[[-245   84 -178 -300  229  381  440 -188  518]
 [-442  102 -238 -439  272  295  244 -396  577]
 [  19   -6  217  -91  -41  119  103   58   89]
 [-188  169 -268 -245  239  350  306 -256  333]
 [-203 -121  -50  -61   83  150   62 -123  359]
 [ -39  189  -48 -136   37  119   52 -166  -60]
 [ 425 -199  363  528 -356 -482 -186  522 -655]
 [-125 -181  -67  -68   32   17   63   24  291]
 [ 241  -75  -12  429 -141 -361  -89  266 -487]] out 425

[[ -29  -52  403  147  -21   24  212   99 -226  461 -150]
 [-193 -202  -98   17  110 -329 -140  -48 -281    5  132]
 [-354 -399 -451 -123 -237 -487 -805  252 -709 -405  522]
 [-115 -106   45   65   53 -104  129  -92  -39  137  -86]
 [-133 -368 -385   -3   45 -412 -619 -161 -173 -327  412]
 [ 198   83  186    6   -7   40  257  115  150  232 -331]
 [-188  -17 -259 -417 -159  -52  -14  -52    3 -345 -144]
 [-176  -78 -133   22 -180  -48 -411   80 -376 -133  246]
 [  90  181  117  -51   -6  200  229  -57  229  113 -252]
 [ -49 -120 -268 -123 -350  -49 -328   16 -185 -370  -58]
 [-453 -522 -143   37 -529 -183 -498  209 -636 -124  301]] out 90

[[27 36 38 39 23 50 17 50 49 47 21 39]
 [62 70 25 47 60 49 62 50 39 52 49 37]
 [54 46 81 39 54 64 49 48 44 50 50 58]
 [54 46 80 37 53 60 48 49 45 49 54 60]
 [64 76 21 46 59 48 62 50 39 48 49 45]
 [30 39 40 33 24 53 18 50 54 47 26 39]
 [55 47 81 36 54 64 49 48 41 48 53 60]
 [60 73 21 47 60 49 62 50 38 53 46 37]
 [64 76 21 44 54 48 59 46 43 53 48 45]
 [53 48 79 38 53 62 48 46 45 51 54 57]
 [30 35 42 36 26 52 17 50 54 48 26 38]] out 64

[[55 30 62 54 47 63]
 [36 52 72 59 58 28]
 [52 41 64 53 56 57]
 [32 71 14 76 35  9]
 [54 28 61 32 30 68]
 [42 49 69 55 54 39]
 [54 48 61 52 55 50]
 [39 48 69 55 54 41]] out 42

[[ -3 -15 -15 -20  36 -12  -4  -7  19   1  -3  -1   0 -32   5 -14]
 [ -2  17   2   4 -10  14  11  -1   2   9  -2  -1  -3  20   8  15]
 [-37  21 -40 -40  -1  24  27 -38  31  28 -34 -35 -35   9  30  23]
 [-32  30 -36 -36   6  33  37 -34  42  38 -29 -30 -31  18  40  32]
 [ 27 -35  19  15  32 -39 -35  24 -18 -33  24  29  29 -42 -30 -40]
 [-45  30 -47 -47  -7  34  37 -46  38  38 -41 -43 -44  18  39  33]
 [-36  27 -40 -40   3  31  35 -38  40  37 -33 -34 -35  15  38  30]
 [-39  27 -34 -30 -33  27  25 -37  11  22 -36 -39 -41  28  21  28]] out -45

[[  0   2   6   0   7  -1   8   8  -2  -2   9]
 [  0  12 -23   4  -3   8 -17  -4  25   4 -23]
 [ 10  -1  13   7   0   7   6  -1  -3  10   8]
 [ 17   2   2  15 -10  18  -8 -13  13  21 -10]
 [ 10  -7  32   4   6   1  23   6 -21   7  29]
 [-17   4   5 -13  21 -19  19  25 -11 -22  21]
 [ 24  -6  26  16  -9  18   7 -12  -6  25  11]
 [ 11   5  -6  11  -8  14 -11 -10  16  15 -14]
 [-22   8  -7 -16  22 -20  13  27  -3 -27  13]] out 24

[[  76 -410 -406 -403 -266  207  -24 -353 -165  195 -473 -328  231  536
   111]
 [ -57 -504 -652 -357 -663   74  -24  -31   62 -211 -671 -373  231  359
   -87]
 [ 177 -595 -636 -335 -541  244  -24  -82  100  -75 -605 -386  231  396
   -59]
 [ 171 -444 -435 -475 -419  286  -24 -282   47 -218 -469 -429  231  597
   136]
 [ -18 -420 -396 -405 -195  327  -24 -463  -61 -128 -451 -319  231  571
   113]
 [  79 -574 -609 -376 -613   19  -24 -162   97  -56 -654 -382  231  402
   -59]
 [  73 -322 -395 -455 -284  487  -24 -358 -145 -266 -521 -328  231  588
   100]
 [ 128 -573 -650 -382 -861   93  -24   46  167 -356 -630 -368  231  390
   -62]
 [  42 -636 -612 -410 -462    4  -24 -168    8  208 -707 -391  231  456
   -62]
 [  41 -311 -425 -450 -257  303  -24 -425 -111  261 -498 -337  231  583
   107]] out 128

[[2 5 8 6 2 3 5 6 3 4 3 2]
 [4 7 2 4 1 6 4 2 3 7 3 3]
 [3 4 5 3 7 4 6 3 3 3 7 3]
 [3 4 5 5 4 4 2 5 4 1 3 4]
 [4 4 5 5 3 3 4 3 2 8 7 4]
 [2 6 6 4 3 4 4 6 5 4 4 3]] out 3

[[761 646 595 523 483  49 166 453 350 332 552  45 863 645 955]
 [171 123 396 414 159 193 548 224 624 176 355 189 253 469 790]
 [487 469 298 288 522 363 329 368 461 316 749 285 263 660 404]
 [471 379 492 537 350 245 293 505 396 489 374 366 595 380 717]
 [424 351 428 305 357 419 278 206 547 390 341 292 230 459 750]
 [376 290 448 520 296 313 352 527 344 524 313 450 517 279 635]
 [419 318 466 547 311 283 322 519 344 522 337 421 551 325 656]
 [428 396 200 348 423 329 259 517 464 219 475 226 568 502 310]
 [313 434 528 388 403 430 215 175 571 385 537 317 336 442 535]
 [433 389 196 366 408 336 281 521 456 180 443 232 569 498 301]
 [496 410 498 534 353 232 283 503 346 480 381 323 660 396 737]
 [369 476 557 425 400 295 337 328 532 493 571 303 451 338 511]] out 433
---
Q:
-165.210  -123.909   171.519   204.003  -161.852   204.070
-167.075  -191.866  -183.837  -175.350   -58.779  -160.270
  43.346  -122.749   197.702   -94.854   -56.624   -43.924
A: -165.210, -43.924

Q:
  33.17    29.99     0.75   -77.73    20.41   -62.59
  17.81    11.58    37.46  -122.76    38.94   -78.33
-210.07  -209.76   -79.16   103.50    -8.86   213.78
A: 33.17, 213.78

Q:  0.14   0.18  -0.17  -0.17   0.18  -0.16
A: 0.14, -0.16

Q:
 232.193   172.825    21.032    60.446  -129.561    -5.522   -15.814
  58.822    42.148    78.953    29.535   -16.093    -8.722    19.826
  72.005    39.050    55.962    47.045   -61.522   -22.316    12.097
A: 232.193, 12.097

Q:
 1.6  -1.9  -0.9   1.6  -0.8  -1.1   0.1
 1.7  -2.1  -0.4   1.8  -0.8  -1.7  -1.3
A: 1.6, -1.3

Q:
 0.546  -0.926  -1.094   0.311
-0.458   0.052   1.971  -0.255
A: 0.546, -0.255
---
-841   728   393  -474 ans = -841
 635   260  -318  -387  -956 ans = 635
237  135  113    9   73 ans = 237
-34  -37  -23   48   38 ans = -34
8  1  4  2  3  0 ans = 8
 49    2  -46   -2   -4    3   -3 ans = 49
-617   600   310   114   248    29   283 ans = -617
570  960  188  303 ans = 570
-47    4   39   32 ans = -47
---
[-26  61  40 -17 -44 -22] --> -17
[-30  61  31  11  25   8] --> 11
[ 71   9  -3 -16  25 -36] --> -16
[-67 -39 -29 -10 -41 -44] --> -10
[ 18 -56 -31   2  -3 -29] --> 2
[10 -2 58 33  9 13] --> 33
---
54,42,1,37,-28
-6,42,-28,-54,55
→ 54

-33,16,45,48,-10
-12,-59,-51,-33,44
-14,4,44,-12,24
→ -33

-76,24,-4,17,-50 → -76

-5,7,-4,11,-58 → -5

63,4,3,-4 → 63

5,-12,-11,36,70,-36 → 5
---
(3418, 9339, 4028, 3232, 3826, 3505) -> 3505
(-826, 489, -426, -503, 509, 664) -> -426
(217, 808, 197, 427) -> 427
(208, 58, 111, 130, 69, 214) -> 111
((241, 489, 557, 528), (834, 724, 280, 190), (155, 506, 578, 565)) -> 241
((235, 223, -204, -923, -452, -869), (500, 835, 356, -832, 31, -768), (-165, -718, -353, 120, -411, 193)) -> -832
(145, 45, 199, 201, 228, 19, 167) -> 145
(988, 10, 498, 41, 383, 772, 534) -> 383
(1434, 3446, 3818, 8344) -> 3818
---
array([ 1.22,  0.75, -1.31, -1.02, -0.99,  1.62,  0.61]): 1.22, 0.61
array([ 0.13, -0.08, -0.06, -0.13]): 0.13, -0.13
array([ 0.79, -1.03,  0.25,  1.19, -0.02,  0.44]): 0.79, 0.44
array([-138.939,   29.553, -134.425,  120.340]): -138.939, 120.340
array([-0.136, -1.113,  0.032,  1.671,  1.702,  1.107]): -0.136, 1.107
array([ -5.742,  13.480,  -9.711, -17.570,   1.381,   3.246]): -5.742, 3.246
array([  3.91, -11.72,  11.95,  15.55]): 3.91, 15.55
array([-11.17,  -8.80,  13.37,   8.67, -15.56]): -11.17, -15.56
---
[[ 12 -48  -5 -42  39  66]
 [-29  63  42  56 -26 -41]
 [ -1  42   1  39  -8 -21]] >> 42

[[ 11  32 -42   0]
 [ 51 -55  56 -56]] >> -42

[[ -8 -29  12 -28  25  41 -38]
 [ 42 -45 -32 -34  43  72 -45]] >> 12

[[ 35  -3  38  48]
 [ 55 -47   6  50]] >> 38

[[-71 -58 -62  62 -43  60]
 [ 27 -57 -53 -77  65  58]] >> -62

[[ 28 -48  23  11  10 -13 -22]
 [ 72 -43  -9 -30   5 -11 -27]
 [ -8  42  -9  44   5 -38  -4]] >> -9

[[-51 -52 -51 -53  53]
 [-51 -42 -50 -39  40]
 [ 47  52  53  54 -50]] >> -50
---
[ 0.10 -0.20 -0.01  0.04  0.13 -0.10 -0.01] ⇒ 0.10, -0.01

[[-21.6 -19.2  -4.5  -8.3   1.7]
 [  0.2  22.0   6.4  -7.2  -1.1]
 [ -4.9  -7.4  -3.4  -2.9  -3.3]] ⇒ -21.6, -3.3

[[ 11.9  11.9 -10.9   0.6  -6.9  10.9]
 [ -7.8  -8.5  11.8  -7.4  19.9 -16.1]
 [ -0.4  -0.4   7.1 -13.0  10.5  -6.2]] ⇒ 11.9, -6.2

[[  7.77   4.87   9.42 -11.23]
 [ 15.17  -4.58   1.06  -1.81]] ⇒ 7.77, -1.81

[[  76.07   -0.96 -133.13  135.09  -92.19  185.87]
 [ 138.35  183.73 -141.06  -30.03 -117.22   91.22]
 [ 162.71  189.76 -225.63   39.08 -127.49  221.08]] ⇒ 76.07, 221.08

[[ 0.21  0.06 -0.04  0.07  0.15]
 [ 0.02 -0.02 -0.14  0.14  0.04]] ⇒ 0.21, 0.04
